In the rows, zero is written as 128.
X: several groups of rows, each row roughly a mix of its group's hidden directions:
X (136 x 10):
[[116 144 114 111 114  78 140 145 163 109]
 [104 131 137 133 165 132  91 158 149 156]
 [147 120 107 178 139 158 125 111 147 151]
 [129 101 101 115 105 179 103 115 128 139]
 [150 143  89 138 127 165 171 127 134 120]
 [173 144 156 104 134 157  96 123 128 131]
 [167 120 124 122 133 157  95 115 106 164]
 [147 151 146 145 120 127  84 116 155  93]
 [130 119 133 151 134 154 169 127 135  78]
 [155 163  89 120 143 139 124 164 111 136]
 [163 154 144  94 103 121  89 117 128 132]
 [125 141 131  74 135 140 170 121 121 149]
 [104 100  95  99 128 152 109 116  96 113]
 [112 143 112 116 140  88 114 160 122  87]
 [150 141 139 128 115 137  72 165 136 122]
 [112 127  86 161 135 129 111 103 137 166]
 [123  97 178 118 105 111 154 119 121 106]
 [105 124 105 113 139 137  84 171 110 125]
 [181 131 149 138 125  98 160 135 140 117]
 [150 119 149 102 125 172 127 144 116 167]
 [ 88 140 137 122 167 153 149 111 154 142]
 [ 87 125 126 117 122  81 117 102 102 118]
 [142 145 111  91 138  93  95 140 100 115]
 [105 161  93 138 150 161 121 150 109 139]
 [ 92 143 130 144 140 133 138 149 120 183]
 [138  96 116 180 121 136 104 121 109 151]
 [120 147 136 103 146 168 124 162 132 166]
 [135 108 180 133 129 152 151 140 124 162]
 [ 96 141  77 115 128 132 109 142  96 121]
 [155 128 126 105 140 144  92 149  86 108]
 [ 77 119 125 134 148 128 150 133 133 172]
 [181 135  98 101 136 133 132 131 143 101]
 [164  91 145 139  97 122 144 161 143 124]
 [138  97 148 147 132 152 100 135 156 167]
 [150 129  91 114 110 114 146 151  82 133]
 [125 125 123 137 138 153  94  95 167 159]
 [145 156 114 106 154 111 150 153 133  87]
 [ 91 148 152  91 151 114 142  98 131 134]
 [111 114 171  95 143 104 132 143  95 129]
 [ 74 118 134 146 128 164 130 108 115 146]
 [ 95 163 148  78 132 119 140 118 133 132]
 [119 120 119 165 127 153 170 137 168 129]
 [ 99 116 109 153 122 121  89 170 143 130]
 [106 111 123 181 136 136 146  93 142 136]
 [155 132 175  90 129 121 130 138 155 111]
 [102 152  76 130 137 147 104 107 136 118]
 [156 123 143 162 112 119 141 115 130  76]
 [ 79 127 161 100 129 104 116 147 139 138]
 [140 103  86 128 108 142 124 118 165  96]
 [110 122 102 140 110 115  75 156 112 133]
 [142 144 101 117  91  97  95 108 121 108]
 [ 97 100 144 119 150 140 100 164 156 129]
 [152 113 169 155 136 115  90 106 140 128]
 [112 121 139 146 151 141 142 162  97 170]
 [ 85 137 122  90 142 125 167 136 149 132]
 [121  95 123 100 111 135 150 166 149  98]
 [156 109 113  92  92 100 129 115 112 106]
 [ 86 144 105 131 121 164 122  94 121 105]
 [126  89 133 117  88 114 135  83 121 124]
 [103 128 131 153 161 154 148 124 140 173]
 [147 132  80 127 128 128 135  79 107 129]
 [158 124 162 123 134 105  97 117  85 126]
 [ 88 116 107  81 119 119 154 147 124 126]
 [154 159 152 107 107 125 168 142 135 103]
 [138  75 114 138 125 132 137 163 100 145]
 [132 127 120 109 161 145 143  75 132 102]
 [167 144 105 148 150 125 121 144 144 170]
 [122 105 130 176 128 162 107 126 131 161]
 [123 130 146 117 128 136  84 142 101 174]
 [124 140 156  89 135 147 101 129 107 167]
 [147 100 151 137 100 114 110 176 116 132]
 [109  98 117 175 103 130  97 131 112 139]
 [123 122 159 137 163 133 124 152  99 171]
 [153  87 109 132 107  97 117 106 103 146]
 [148 110  75 112 134 118 134 117 129  89]
 [134 167 142 114 126 143 155 114 168  97]
 [124 142 130 125 109  81 126 152 164  97]
 [113 127 105 147 103 147 165 100  91 130]
 [105 110 116 114 157 122 169  91 108 120]
 [140 154 122 150 136 130 100  73 148 125]
 [162 140 104 137 134 145 119  83 134  93]
 [109 120 123 132 101 172 153 105 164 125]
 [103 120 161 145 168 136 162 140 111 145]
 [115 106 181 102 118 134 119 114 147 103]
 [153 159  97 173 141 114 153 124 136 129]
 [130 109 136 171 135 124 138 114 141 181]
 [121 152  97  87 127 124 102 152 113 100]
 [150  80 136 164 145 136 125 112 129 156]
 [130 101 169 168 149 131 150 117 108 141]
 [112 104  95 130 106 143 118  97 110 168]
 [109 146  93 100 139 127  98 162 108 113]
 [139 125  76 123 114 146 112 107 114 164]
 [118 128 148 100 128 114 177 147 100 152]
 [111 147 103 104 134 147 170 106 109 156]
 [ 90 145 121 107 142 129 105 165 132  92]
 [107 114 134 181 116 145 121 140 158 152]
 [ 84 111 157 159 131 149 146 115 122 150]
 [133 112 143 108 139  99  82 131 168 128]
 [129 148 113 105 146 176 122 114  95 152]
 [ 98 124 157 150 106 149 165 160 123 133]
 [138 105 121 165 121 117 103 134 130 180]
 [ 94 117 102  89 127 130 146 108 161 111]
 [ 96 102 158 160 140 155 156 119 117 140]
 [132 155 107 160 113 123  81 144 127 103]
 [139 172 143 139 156 155 131 135 157 101]
 [105 121 122 125 137 132 165 114 121  71]
 [165 143 113 124 106 141 152 113 157  90]
 [104 158 149 130 114 126 171 137 128  89]
 [140 142 159  88 127 130  91 120  93 134]
 [117  98 109 147 136 138 118 120 152 182]
 [163 122 131  99 144 115 134  85 156 148]
 [ 93 152 125 110 126 152 130 128 111  77]
 [111 133 158 142 119 134 177 118 167 135]
 [150 140 137 131 127 128  77 148 112  88]
 [102 108 132  99 146 122 167 137  97 155]
 [119 121 143 124 120 117  87 120 108 182]
 [148 181 133 124  97 110 139 131 151 109]
 [152 133 129  94 123 155 157  96 161 119]
 [149 176 126 139 126 135 149  85 147 132]
 [136 139 177 116 157 111 126 101  96 129]
 [157 154 159 118 130 171 156 136 127 112]
 [157 148 111  98 135 149 153 136 153  91]
 [151  94 165 129 113 121 165 123 137 157]
 [122 103 110 114 129 166 151 102 154 160]
 [104 129 126 141 138 122  82 158 149  94]
 [149 130 139 121 130 144  71 158 110 113]
 [162 112 136 141 134 122 140 153 121 184]
 [114 115 125 149  99 130 152  93 145  85]
 [157 105  97 167 124 143 115 153 123 102]
 [136 148 132 110 112 152 174 118 119 169]
 [156 126 127 162 109 124 158 114 166 101]
 [134 142 171 124 135 133 179 147 128 147]
 [180 106 115 104 102 107 121 114 132 144]
 [126 160 122 126 139 147 166  77 124 126]
 [128 186 104 129 122 142 128 104 150 110]
 [107 122 114  91 154 158 130 127 136 172]]
the three rows of each list that fit no group, in list order (the others fit one group, some only roughly):
- J515: [150 112 173 152 122  95 142 117 100 134]
- J363: [ 99 139 156 108 160 103 156 111 108 109]
- J871: [132 112  83 144 113  88 131 123 103 153]
- J959: [110 121 140  92 163 130  93 143 126  94]
- J671: [134 117 182 120 114 152 153 105 135 106]
- J172: [ 93 123 128 134 144 119 136  68 116 114]
- J826: [153 126 187 145 150 124 107 130 116 120]
- J890: [151 112  99 159 138 137  87  99 120 115]
- J902: [125 111 131 115 104 144  75 113  98 147]
- J140: [135  97 125  76 137  95 142 139 108 136]
- J518: [110 161 144 142 154 130 150 166 118  96]
- J72: [148  97 166 104 130 154 129 155  99 128]
- J722: [ 89 119 113 154 145 162  94 144 138 139]
- J986: [145 137 130 150 153 170 116 145 170 142]
  J515 J172 J986
- J517: [103 115  73 138 109 128 138 139 157 111]
- J451: [ 97 157 136 107 134 133 154  82 112 115]
- J30: [184 138 112 113 123 148 105 150 147 134]
- J666: [105 147 144 127 170 134 150 113 113 169]
- J238: [141 157  96 143 114 115 100 124  93  97]
- J613: [140 111 156 125 151  99 172 137 114 100]
- J487: [113 130 137 131  96  98 144 120 155 177]
- J482: [133 123 156 161 117 129 182 116 107 122]
- J278: [168 120 130 166 147 167 125 142 109 122]
- J461: [115 135 101 137  98 107 166  89 126 115]
- J117: [123 129 127 128 132 150  83 166  96 153]
- J702: [134 157 125  86 128 139 162 121  88 126]
- J574: [102 100 108 112  97 106 139 121  86 119]
- J915: [104 140 127 119 126 164 130 174  90 132]
  J451 J613 J461
- J780: [148 102 116 143  68 129 142 108 122 128]
- J259: [140 138 132 170  89 141 154 112 127 160]
- J839: [120 136 178 142 124 153 160 118 154 146]
- J91: [133 121  96 184 122 119 154 150 121 126]
- J286: [146 157  91 128 144 121 104  91 112 104]
- J540: [126 117 126 136  83 119 173 107 148 106]
- J314: [171 155 128 118 137 131 123  76 131 120]
- J269: [103 131  80  93 123 125 130  91 128 122]
- J191: [130 102 126 177 134 161 161 138 144 131]
- J849: [143 116 139 158  85 134 140 101 166 127]
  J780 J91 J540
- J212: [ 98  99 155 117 156 150 139 105 101 146]
- J654: [115 142 110  84 122 152  94 120 129  95]
- J547: [181 131 159 101 114 111 119 127 124 106]
- J118: [133 137 148 138 152 174 146  88 112 139]
- J111: [119 122 168  73 117 112 107 129 129 134]
- J179: [ 82 115 161 135 150 116 113 164 124 132]
- J79: [ 89 145 134 165 139 154 105 150 105 131]
- J327: [ 84  99 127 137 117  99 154 127 142  98]
- J3: [101 147 158 138 152 107 154 134 140 169]
- J545: [143 123 177 111 120 137 113 171 147 130]
  J111 J79 J327
- J690: [104 122 141 152 137 118  95 121 132 182]
- J947: [142 148  81 158 124 111 131 117 162 114]
- J887: [146 165 139 120 151 147 148 171 117 106]
- J24: [141 107 175 119 161 139 152 100 130 122]
- J764: [145 157 127 105 130 134 113 135  84  87]
- J488: [ 92 102  98 130 143 132 106 140 101 161]
- J34: [145 121 157 128 138 127  97 123 113 184]
- J861: [101 118 123  76 107  90 124 119 123 132]
- J80: [ 71 103 152 117 127 118 108 117 128 108]
- J806: [114 112 164  99 143 128 144 154 104 164]
- J88: [147  84 166 123  96 117 120 127 146 146]
  J947 J806 J88
- J873: [127 141 149 106 152 142  69 139 116 123]
- J739: [157 120 107 146  93 153 149 111 155 153]
- J971: [183 121 132 154 146 146 122 161 125 133]
- J553: [160 112 145 120 104 147 154 133 112  82]
- J688: [170 156 135  98 140 115 109 145 137 159]
- J196: [173 130 132 130 130 121 119  83 111  96]
- J586: [138  97 137 140 152 120 125 135  69 140]
- J477: [115 103  89  99 153 111 113 123  92 130]
- J287: [ 84 139 158 134 147 122 115 131 152  90]
- J930: [105 128  98 125 160 135  91 127  99  99]
- J350: [135  99 159 131 117 133  98 179 134 120]
  J873 J739 J553
- J359: [ 89 139 101  98 103 104 140 122 143 154]
- J121: [ 95 143 131  91 157 111 136 113  91 136]
- J218: [129 161 111  96 134 106 165  93 136 128]
- J933: [103 163 120 105 177 134 112 144 123 115]
- J903: [128  89 109 155 126 154  95 158 143 124]
- J480: [121 121 145 137 152 107  92 119  86 159]
- J178: [131 106 103 140 135  96  81 141 156 127]
- J132: [ 82 104  89 134 140 149 121 110 132 110]
- J534: [ 92 124 164 134 143 125 112 171 122 153]
- J830: [125 131  98 137  97 133 176 146 140  98]
- J187: [ 76 122 106 129 147 102  97 141 136 116]
  J933 J132 J830
- J2: [112 166 106 116  99 133 118 154 157 100]
- J371: [135 157  82 115 160 125 122 107 148 150]
- J263: [132 118  92 105 113 122 152  81 147 113]
- J147: [149 117 120 139  79 141  98 156 141 108]
- J22: [136 129  84 160 135  90 111 121 133 155]
- J670: [135 162 126 109 101  86 143  93 132 137]
- J469: [109 114 135  75 135 125 130 172 130 138]
- J872: [164 125 160 120 106 152 120 158 100 146]
- J936: [112 132 145 111 137 164  97 155 165 145]
- J596: [121 128 100 122 119 114 138 185 104 106]
- J706: [ 97 113 144 122 166 135 101  91 150 127]
- J644: [136 172 108 150 148 117 142 137 148  90]
- J833: [131 130  87 129 144  99 101 162 101 117]
- J257: [145 164 138 126 115  82 139 111 161 119]
  J371 J147 J596
- J628: [101 138 105  96 114 103 158 166 132 125]
- J484: [ 69 130 128 142 149 106 113 148 126 110]
- J755: [121 133 142  97 153 158  80 119 127 150]
- J370: [139 123 136  77 131 164 160 136 125 108]
- J937: [112 141 132  98 123 105  96  99 137  87]
- J990: [106 124 132 101 149 178 126 145 105 153]
- J680: [ 84 145 130 139 122 137 167 116  95 148]
- J175: [158  85 135 102 144 145 120 113 112 160]
- J869: [104 145 121 163 162  98 116 158 145 121]
- J507: [153 160 109 165  99 125 103 112 140 148]
  J755 J370 J680
